array([102, 120, 134, 145, 155, 155, 152])
120
array([108, 132, 154, 157,  99])
132
array([109, 151, 151, 125])
151
array([119,  99, 117, 145])
99
array([101, 135, 123, 101])
135
array([130,  98, 142, 136, 141])
98
array([127, 103, 143, 148, 123])
103
array([126, 140, 146, 111, 124, 144, 103])
140
array([156, 148, 130, 125])
148
---
[[130 147 124 117 135]
 [156 155 104 141 111]
 [107 107 132 114 142]] => 104, 156

[103 128 119 125 126] => 119, 128

[107  98 100  99 105] => 100, 107

[122 138 132 105 127] => 132, 138

[149 144 148 147 147 156 155] => 147, 156

[151 146 126 107 107] => 126, 151

[[134 136 138 118 138 126 144]
 [116 114 139 117 149 116 118]
 [145  99 107 119 146 126 114]] => 117, 149

[125 130 122 125 153] => 122, 153
---
[104, 132, 146, 137, 145] ⇒ 146
[104, 117, 136, 118] ⇒ 117
[114, 99, 102, 98] ⇒ 99
[149, 132, 133, 155] ⇒ 132
[110, 154, 121, 117, 130, 145] ⇒ 117
[120, 106, 105, 116, 155] ⇒ 105
[125, 131, 124, 100] ⇒ 131
---
[[119 112 133 102 135 119 111]
 [106 123 115 158 156 132 126]
 [132 139 119 118 154 132 143]]: 132

[[135 131 136 118 137 114]
 [146 127 140 112 144 109]
 [116 131 141 155 115 128]]: 116

[[133 116 128 137 118 126 115]
 [138 137 131 131 130 128 132]
 [105 142 137 135 107 133 141]]: 105

[[112 117 138 115 108 157 123]
 [108 120 128 103 129 157 128]
 [124  98 124 125 120 157 119]]: 124

[[127 146 127 103 129 115]
 [127 152 131 117 126 119]
 [128 152 131 111 129 116]]: 128

[[ 98 127 131 106]
 [108 118 104 150]
 [117 155 113 142]]: 117

[[157 141 128 120 128 132]
 [131 135 147 130 116 118]
 [140 138 132 135 119 141]]: 140

[[134 123 152 136 145 140 139]
 [126 124 116 128 120 120 102]
 [117 138 136 112 129 142 133]]: 117

[[134 148 122 131 121]
 [117 131 124 126 127]
 [150 139 134 145 132]]: 150

[[132 131 128 150]
 [125 135 124 134]
 [126 135 121 135]]: 126
---
[129 139 144 112 106] ⇒ 144, 144
[119 152 145 156 113 154 134] ⇒ 156, 156
[128 130 130 135 154] ⇒ 130, 154
[124 133 155 118 118 132 119] ⇒ 118, 155
[122 127 112 144 139 121 152] ⇒ 144, 152
[155 110 139 151 141] ⇒ 139, 155
---
[104 135 150 108 141 110] → 110
[117 114 133 105 115 115 134] → 134
[119 113 146 151 149] → 149
[118 129 124 107] → 107
[126 101 115 140] → 140
[100  99 126 142] → 142
[149 112 105 142 113] → 113
[152 143 120 112] → 112
---
array([[128, 104, 135, 135, 130, 120],
       [131, 105, 133, 140, 140, 122]]) => 105

array([104, 146, 100, 137]) => 146

array([ 99, 130, 123, 138]) => 130

array([136, 142, 133, 150]) => 142

array([[104, 128, 117, 155],
       [129, 140, 136, 115]]) => 140

array([130, 123, 110,  99]) => 123

array([102, 138, 124, 129, 127, 122, 135]) => 138

array([[120, 112, 107, 149, 126, 109, 146],
       [128, 110, 108, 112, 131, 147, 143]]) => 110

array([[131, 100, 112, 105,  98, 120],
       [102, 142, 121, 125, 110, 144],
       [131, 118, 107, 105, 113, 107]]) => 118

array([100, 133, 131, 148, 129, 157]) => 133
---
Q:
134  143  135  132
103  104  121  127
A: 134

Q: 100  105  106  124  150
A: 106

Q: 131  116  125  120  112  150
A: 125

Q:
107  153  121  135  132
113  138  128  108  113
A: 135

Q:
132  130  124  134  132  134
120  121  156  102  136  105
123  119  137  111  123  112
A: 136

Q: 115  134  151  137  101
A: 134

Q: 137  134  102  110  104
A: 110
---
[[146 114 101 139]
 [137 108 140 103]] → 108

[[116 154 120 126 127]
 [116 124 154 127 112]
 [115 127 142 128 114]] → 124

[[123 114 149 123]
 [134 154 111 148]] → 154

[[109 139 110 109 113]
 [120 138 145 104 125]
 [113 136 114 114 121]] → 138

[[127 142 133 107 117 137 131]
 [125 127 123 112 131 130 126]
 [128 108 124 142 116 123 127]] → 127

[[120 132 123 136  99 102 122]
 [131 129 116 111 110 122 157]] → 129

[[148 126 135 129 105]
 [143 135 153 124 112]
 [154 120 102 135 121]] → 135

[[141 149 108 110  99 121]
 [130 137 101 111 134 123]
 [145 122 105 129 142 100]] → 137

[[146 116  99 108 130 146]
 [126 102 103 122 142 147]
 [ 99 107 130 146 146 136]] → 102
---
104	114	141	125	139	150 | 141

140	118	133	114
142	113	135	103
| 135

136	145	150	143	139	131	145 | 150

128	120	133	112	123	138	138
125	115	135	113	132	149	138
| 135

116	134	137	136	114	151
127	130	136	129	125	138
116	108	142	138	134	132
| 142

128	126	127	127	129	157 | 127
---
115  136  127  151  141  112
127  125  128  128  126  128
126  132  128  128  131  128
--> 112

132  106  129  127
132  105  157  139
132  105  141  125
--> 127

126  127  113  128  131  105  123
120  145  123  112  137  120  132
122  112  114  131  132  133  111
--> 123

131  149  144  118  113  154
118  117  127  136  119  143
131  124  139  134  113  114
--> 154

125  127  153  148  151  141
125  128  151  124  127  141
126  128  155  117  118  140
--> 141

101  113  145  121  123
134  136  115  136  119
 99  130  138  129  142
--> 123

111  117  124  131
110  115  123  130
115  110  106  104
--> 131
---
Input: [112 127 118 143 106 148 120]
Output: 112, 120

Input: [140 126 136 153 138]
Output: 140, 138

Input: [136 155 114 116 125 136]
Output: 136, 136

Input:
[[102 127 124 135]
 [131 135 122 120]
 [139 124 139 137]]
Output: 102, 137

Input: [140 124 105 121]
Output: 140, 121

Input: [111  99 146 148 122 118 112]
Output: 111, 112
